Each path below is one point turned by a fixed rotation once a step. After each direction that follows a path, write how fast that rotation turns it, in deg/step (0 if it stays still).
Each turn is a multiple of 5 degrees from 10 to 175, or 0.
Each row of a path follows its step; steps can be skipped.
Rotation 1:
step 0: [-12.3 -12.4   1.6 -12.7   7.8  11.4   9.6   6.5   5.2  20.9  19.0  36.6
  29.7  12.1 -10.6 -14.2  15.8 -23.3   8.2  -4.7   4.5  -9.3  -3.9  14.5
 -13.6  30.8 -46.3 -34.8 -16.7 -19.9  44.5  12.9 -17.7  10.7  -0.2   2.9
  12.7  -8.0 -29.8   1.2   1.5  -8.2  -2.6   2.4 -24.7  11.7   8.0  -6.8
  -0.7   1.7  38.7  15.2 -37.6]
step 1: [ 18.0 -13.4  12.9 -19.1  -6.7  17.3   8.6  22.1 -24.3  -8.7  23.7  -3.7
  -7.7   6.4   3.1  36.6   6.2  18.5  18.0  22.8  -4.0 -13.7  -0.7  38.5
  24.2  11.9 -25.3  -9.6 -28.6  10.9   4.3  19.8   4.2  29.2   1.1  -1.4
  33.7 -11.0 -24.4  -9.1  25.0  -9.8 -46.6  -7.5  17.1   3.4  22.7 -12.4
   7.6 -23.1   9.6   7.3 -26.9]
step 2: [  0.9  15.6  -1.6 -18.2  43.1 -10.1  21.8   8.5  -0.6   0.2  -5.9   9.7
  21.5  18.4   4.9  14.0  -5.8 -17.2   0.6 -10.7  17.2   3.5  33.1  -4.4
  16.4 -22.7 -19.5 -51.2  -9.7 -32.7   0.7  25.1 -23.7  20.9   8.2 -13.2
  35.3   3.2 -13.3 -14.4  13.5 -35.9  -5.5  -8.2  18.0  24.3  10.2   3.7
  -5.0   4.2  20.2  11.7 -25.2]
step 3: [ 18.6   8.9  26.9   1.9  -4.6  18.1  51.5   4.8  -8.2  22.3  34.1  22.6
 -19.1  50.4   6.1   4.3  20.5  -0.1 -17.5  10.6 -16.7 -22.0   1.3   9.6
   3.1   6.2  -8.4 -15.7 -24.5  -7.8  15.1  17.9  -2.5   9.7  12.2   2.3
  42.7   9.9  -6.8  -5.2  13.2  -9.3 -25.3  23.1 -20.3  16.3   4.8  -2.0
  21.6  23.5  10.8  -9.2  -4.1]
step 4: [ -4.9  11.0 -10.2  -7.6  -0.8   0.6  29.5  23.4  17.9   4.8   3.6  -3.0
  -2.2   2.1 -20.2  14.8  -3.1   0.3   7.3  27.2  37.0  -9.2  18.5  21.0
   9.4 -38.3 -28.8   3.5   3.3  10.2  45.0  27.4  21.2   9.1  12.3   1.2
  50.8  -1.3  18.7 -13.6   4.2 -24.8 -17.0  15.6  33.9  -7.1   4.2   1.4
   4.0  12.6  19.0  16.7 -20.3]
step 5: [  5.4   9.6  33.2  12.6   2.3  20.5  11.6  18.1   8.8   2.5  16.1  14.9
  40.4  18.2   7.2  12.5 -14.0  -8.3 -25.7  -2.5  -1.8 -34.2  21.5   5.9
  33.5 -34.1   4.8  10.4 -13.5  -9.7  21.6  28.4 -21.3   1.2   9.5  -4.2
  35.4  14.5   0.1 -11.0  20.4 -31.2  12.7   1.7 -17.3  14.9  26.9  -5.0
  18.4  -6.5 -21.6  22.9  19.2]
step 6: [ -5.0 -17.5 -12.6  16.6   6.9  23.9  25.4  33.6  23.4  25.6   8.2  15.0
  -0.1  15.0   9.2  -2.3 -33.2 -29.3  -8.1   2.4  17.1 -25.5 -18.9  -5.4
  10.1 -13.0 -25.1   7.3 -24.5  -7.4   7.8  11.1  -1.1  -3.1 -18.8   1.1
  23.1  11.2  23.0  32.8  27.3 -12.4 -27.0  34.6   5.9   3.1 -10.2  12.4
  25.8  17.3  35.6  19.2  -0.1]
step 7: [  7.1   6.7  12.0 -24.6 -18.3  25.9 -11.2  45.6  15.2  -3.8 -15.1  19.5
  24.2  24.8   9.1   8.5  15.9 -11.9   5.4   3.1  -3.1 -34.1  22.1  16.6
  24.8  -6.5   1.6  30.1  10.1  18.4  20.7  22.5   9.3  14.3  -5.9 -12.7
 -16.2 -17.1  26.0 -26.0  15.9 -36.6 -21.5  28.7  13.2  15.6   2.9   2.1
  29.3   5.2   3.5  14.9 -11.1]
step 8: [  0.6   5.8  -7.4  13.5  10.1  23.2  19.4  49.9  -1.6  20.5 -16.1  15.4
  12.1  -4.5  17.1  25.5 -17.7 -16.8 -14.6  -6.6  37.7 -42.0  17.5  -9.8
 -12.1   3.2   0.7  12.1 -12.9  26.3  -9.4  15.6 -52.9  10.6  -3.8  -2.8
  19.1 -28.6 -14.2  23.4  16.2 -28.2  17.2   8.7   8.9   4.3  -3.6   7.3
  -1.0  15.1  -8.4   7.6  -4.8]
step 9: [-11.1  -4.5   7.8   0.7  -3.0   9.6  13.5  22.7 -11.9  13.3  -0.6   5.4
  -1.5  32.0  18.8   6.8   1.0 -47.5  19.8  10.2  -9.0 -44.0 -12.3  25.2
 -29.7  10.9   4.6  -9.6   8.2  10.9  17.7  -2.6 -16.7  19.2  -4.2 -12.3
 -11.9   8.7  19.9  -4.9  20.0 -31.4 -25.6 -11.3  -4.7  -7.4  -2.5  45.7
  28.7  16.1   2.6  35.9  12.4]
Speeds:
[-4.7 -3.5  4.5  2.2 -6.9  2.2  2.2 -2.6 -1.4  3.7 -0.1 -0.1 -8.2  1.8
 -5.5  1.4 -0.3  5.4  1.2  1.4 -5.4 10.4 11.5 -3.1 -2.3  3.6  0.3 -2.2
  0.5  3.9 15.0 -6.1 -7.3 -2.3  5.0 -9.5  5.9  3.2  6.3  9.1 -1.5 -9.1
  3.8 -4.1  3.4 -2.9 -4.9  9.4  0.6  3.5 -9.2 -2.9 -0.3] -> 65
[  2.3 -10.1   4.1  -1.0   3.7   7.7  -8.4   2.5   5.2  -2.7  -4.8   1.5
  -2.1   6.0   6.9   0.9  -0.5   8.8  -0.1  -9.3  -4.4   6.9   4.2  -9.0
   8.5   0.7  -8.2  -1.1  -2.2   0.6 -12.2   2.2  -1.0   2.5  -7.6  -2.2
  -3.1   1.7  -1.4  -1.1   2.9  -1.8  -6.5   1.3   7.6   8.8  -7.0   5.1
   4.6  -1.1   1.9  -7.8  -7.8] -> 70
[ -2.1  -3.6  -4.5  -0.6   0.1  -2.3  -1.1   9.3  -3.1   4.3   5.3  -6.5
  -1.7  -8.1   1.7   3.7   4.1  -8.6   8.7  -4.6  -4.7   2.3  -0.7  -4.2
   1.9   7.5   7.5   0.0   0.8   8.3   2.1  -0.8 -10.5   2.6   7.9  -6.3
 -10.1  -8.9  -8.0  -0.5   4.3   0.8  -4.7  -2.3  -7.4   5.8  -1.5   4.1
  -2.5  -4.2   7.2   6.3  -9.0] -> 40
[  2.9  -2.4   2.8  -6.9  -0.6  -4.7  -4.0   2.5  -3.9   1.6  -0.4  11.4
  -2.0   0.4  -2.5   4.8   2.4   8.4  13.9  -4.2   4.0  -1.6  -5.4   5.6
  -1.1 -14.6   0.6  -2.9  -0.2  -2.1  -2.0   3.7  -1.8 -13.2   1.6  -2.6
  -3.1   1.5  -8.5   5.5   2.3  -3.3  -0.9  11.6  -6.3  -3.6   0.9  10.0
  -4.4   2.8  -2.9  -0.5   1.5] -> 0
[-12.6   6.9  -5.3  -8.0   1.6   9.1  -3.6  -7.8   0.6   2.1   3.8  -7.1
  11.0   9.7  -2.8   7.6   1.6   2.3   4.3   0.7   3.2  -0.5  -5.9   7.2
   2.3  12.9  -0.6  -0.3  -1.5   2.4  -5.7   0.2  -0.5  -3.4  -7.7  -0.5
  -4.8  -4.9  -2.7   6.3   4.5  -7.9   2.9  -4.8   0.4  -4.0  -5.1   0.2
  -4.1   7.7  -2.4  -0.8   2.1] -> 35
[ 10.9   5.3  -2.1 -11.3   0.4  -2.1 -10.6  -6.1   2.9  -0.7  13.8   5.4
   3.1  -0.3  -4.7   7.3   3.3  -1.5  -3.4   1.2   1.5   9.1  -3.3  -2.3
   4.7   2.4   3.7  -0.7 -10.5  -3.5   5.4   1.2  -0.2   6.4   1.6  -0.1
  15.0   3.2  -1.3  -0.1  -1.7   6.9  -0.7   0.9   2.7   6.6  -0.8   4.8
  -3.0   3.5   4.1   5.3  -2.5] -> 20
